One turning vector, and how many steps it has turned:
The counts run from 0 to 384.
[127 196 122 162  90 144 114 161 150 125  98 123 175 168  46  87 118 113
 140 157 101 158 121 139 136  96 163 131 161  81 127 127 134 122 131 113
 140 147  79 119 141 142  97  96 113 142 110 139 131] => 280
[ 80  54  88 116 132 137 165 118 111 158 140 116  99  77 140 143 151  91
 137 132 127 155 128 135 135 117  96 165 103 121 133 108 112 147 101 112
 111 101 154 115 117 183 132 104 129 116 144  47 107] => 384
[ 99 103 172 117 134 140 118 112  99 141 144 116 121 135 165 138 118 141
 136 148 113  78 122 138 137 156 132 148 164  96 161  93  99 177 142 156
 106  83 136 119 129 133 155  92 186 121 160  82  91] => 68
[106 169 118 165  98 139 132 151 121  86 103 143 147 147 125 115  79 131
 152 130 108 162 106  88 122  96 143 107 137 100 127 145 125 117 119 112
 125 180  84 157 134 153  77 148 138 142  60 163 137] => 340
[121 148 146  77 156 134 140 106 168 107 121 146 123 100  80 161 147 144
 127 176 134 116 155 147 143 146 146 156 122 170 142 110 150 133 157 115
 173 142 138 107 148 110 173 105 131  86 154 148 180] => 374
[ 83 121 130 123 114 116 109 112  99 129 125 101 120 102 174  84 148 115
 141 137  98  91 157  88 141 129 130 149 103  97 172 149 104 111  97 148
  89 115 167 156  98 154 125 100 159 110 148  90 101] => 82
[106 169 118 104 132 111 122 111 132  97 100 137 103  80  77 118 114  92
 119 155 124 109 184 125 149 128 159 150 122  96 102 141 119  72 125  97
 172 154 158 130 182 139 144  98  83 123 130 120 170] => 5
[113 147 169 192 105 155 125 145 124 116 117 112 146 177 138 109 114 170
 123 155 121 142 157 134 111 120 170  86 149  94 209  81 103 128 145 131
 109 122  80 130 137 161  96 128 145  99 166 133 108] => 200
[ 83 130 128 169  96 155 150 135  93 131  66 127 131 122 102 149 120 143
 142 157 129 100 192 140 115  93 159  98 119 128 150  54 153 140 115 109
 121 132 104  96 107 162 102  99 136 113  99 149 115] => 59
[127 140 148  79 185  89 121 116 127  95 138 140 114 105 151 131  89 145
 133 124 155 134 114 145 176 138 167 124 132 136 132 140  80  94 139 162
 165 125 128 124 175 117 158 153 121 132 156 145 187] => 85
[155 186 117 152 171 152 144 139 148  83 174 127 118 138 166 139 168 115
 127 110 127 165 102  95 133 151  98 171 108 164 164 178 140 149 161 106
 129 135  91 137 140 133 159 109 128 133 129 177 145] => 35
[134 176 132 119 127  90 105 132 173  82 115 118 143 117 107  93 139 146
 146 143 123 125 146 161 164 112 150 110 102 159 128 130 160  84 135 144
 162 147 122 112 128 109 174 122 108 111 149 202 186] => 300
[128  83 115  75 105  83 101 156 191 146 145 143 166 136 108  92 120 160
 139 146 135 163  72 126 119 114 141 108 131 138 116 149 113 118 132 155
 135 115 146 117 107 100 118 195 136 114 152 102 157] => 239
[121 112 131  82 106 117 118 142 128 145 135 142 125 107 128  88  68 128
 104 109 122 146 151 102 117 113 117 102  95 106  96 170 104  63  75 156
 113 162 170 120 131 157 100 169 121 141  98  90 139] => 24
[130 133 119 131 133 140 144 159 161 111 125 107 148 119 119  80 183  82
 141 132  93 162 137 139 138 120 126 165 115 114 148 158 124 133 138  84
 114  97 124 140 107 151 165  85 132  98 189  81 129] => 14
[ 76 132  98 130 104 148 118 101 117 136 113  95 136 115  93  91 170 107
 146 156  80 127 165 105 106 102 114 164 105 101 131 149 127  92 110 140
 119 144 161 154  94 163 100  62 132 116 109  77  89] => 229
[ 96 121 157 126 124 151 106 156 115 104 144 123 147 158 109  93 130 113
 163  95  99 123 103 153 161 107  86 129 145 115  92 131 124 137  91 155
  96 135 134 106 102 156 158  73 163 170  80 126 125] => 75
[ 85 141 127 146 182 159 131  99  87 101 127  99 108 116 151 141 129 108
 157 116 151 148 110 170 163  92 127 144 145 107 123 113  70 100 123 169
 145 123 133 130 143 200 127  63 127 144 115 105 106] => 7
[175  92 150 114 169 114 160 146 155 119 143 142 149 167 122 170 120 152
 105 111 166 162  72 164 104 129  88 100 130 138 123 130  94 140 166 129
 157 104 141  78 145 116 145 144 123 124 124 125 154] => 107
[108 179 144 144 114 162 128 132  98 102  81 127 118 101  78 117 115  82
 150 152 110 105 199 135 156 104 139 133 125  86 116 117 121  85 111  90
 148 149 139 130 153 166 133  64 103 124 116 133 154] => 361
[159 127 146 162 102  74 115 123  99 126 136 105 113 151 169 135 138 164
 106  93 120  54 188 108  90 133  88  69 107 115 148 131 129 117 143 120
 101 103 174 101 123 102 143 130 127 108 119 140 100] => 269
[142 103 173  26 119 142 135 147 164 135 154 169 146  99 103 100  81 144
  98 161 111 139 103 105 117 161 136 145 130 140 128 145 129 137  97 136
 121 127 156 116 154 112 156 148 161 124 135  92 169] => 165
[109 118 147  58 151 110 105 145 150 117 167 163 142 120 132  95  90 134
 145 128 129 130  63 138 176 148 131 157 157 140 104 145 114 146 118 179
 120 140 131 119 133  97 169 148 152 151 124 145 177] => 372
[112 118  72 151 177 138 158 114 104 111 151 113  86  95 178 171 150  97
 139  98 149 160  81 134 139  96 100 154 109 167 143 138 103 148 143 115
 125 129 133 123 137 173 115 132 101 145 106 121 117] => 176
[ 63  84 118  94 142 141 127 122 105 115 136 144 116 104 175 120 118 118
 172 101 128 139 108 125 164 103 104 136 125 170 120 129 131 148  88 175
 115 137 153 117  97 176 136 112 170 165  89 131 130] => 304
[113 143  95 172 164 120 124  75 128  87 141  74 107 118 182 136 185 124
 151 140 125 164 144 126 148 109 130 157 111 122 179 169  92  86 152 149
 143 125 139 156 115 163 134 112 127 113 159 124 108] => 309
[130 209  90 137 114  92  95 114 100  85 112 147 111 115 113 116  93  83
 152 131 118 113 123 123 167 112 154 144 152  98  91 143 100  91 132 129
 164 151 130 140 167 121 124 144  77 151 102 156 165] => 212
[134 153  54 165 104 118 121 108 131 147 145 144 116 156 122 149 123 128
  89 157 131 141  80 124 115 116 144 154 154  99 121  97 105 139 139 132
 158 119  80 132 194 143  87 166  84 125 120 112 112] => 198
[136 117 130 141 135 113 109 129  99 128 155 126 141 189 144 157 112 155
 137 126 125  90  51 145 112 143  94 126 184 109 136 119  90 182 177 180
 118 100 135 121 131  93 140 137 160 129  98 107 113] => 276
[ 90 133 113 204 123 112 121 119 115 112  95  86 113 152 139 125 131 132
 166 141 128 115 140 155 163  68 177  99 140  97 169  77  95 118 149 145
 140 107  98 132 120 182 109 114 118 119 150 141 106] => 140
[157 122 171 137 136 101 117  96 129 120 138 108 120 145 166 155 116 201
  84 135 138 108 172 105  83 145 132  60  98 118 182 135 104  99 160 140
 132 109 154 120 129 126 123 169 132  90 152 109 122] => 328
[ 85  58 106  95 116  99 110 113 117 146 146 132 103 126 144 132 106 124
 145 104 125 129  96 135 156 105 111 123 132 126  81 112  95 115 100 197
 118 118 174 105 134 144 116 146 156 151 104  99 109] => 157
[121  95 147  46 140 134 137 127 149 123 124 172 130  94 107 149 116 161
 135 176 135 109 149 116 117 144 158 143 120 187 137 130 152 134 127 134
 137 140 161  94 115 106 177 138 157 107 137 143 184] => 18
[112 148 107 144  71 145 160 164 113 119  87 142 125  88 119  98  89 101
 140 133 119 127 177  72 120 111 139 120 108  91 136 126 135 124  99  55
  95 165 107 135 117 182  81 151 106 126 110 132 127] => 192
[111 113 156  80  89 111 113 128 146 141 124 121 119  95 131  72 111 144
 108 118 107 108 191  96 127 142 118 107  81 141 107 147 150  85  59 155
 109 153 168 121 118 119 143 141 129 114 124 135 146] => 379
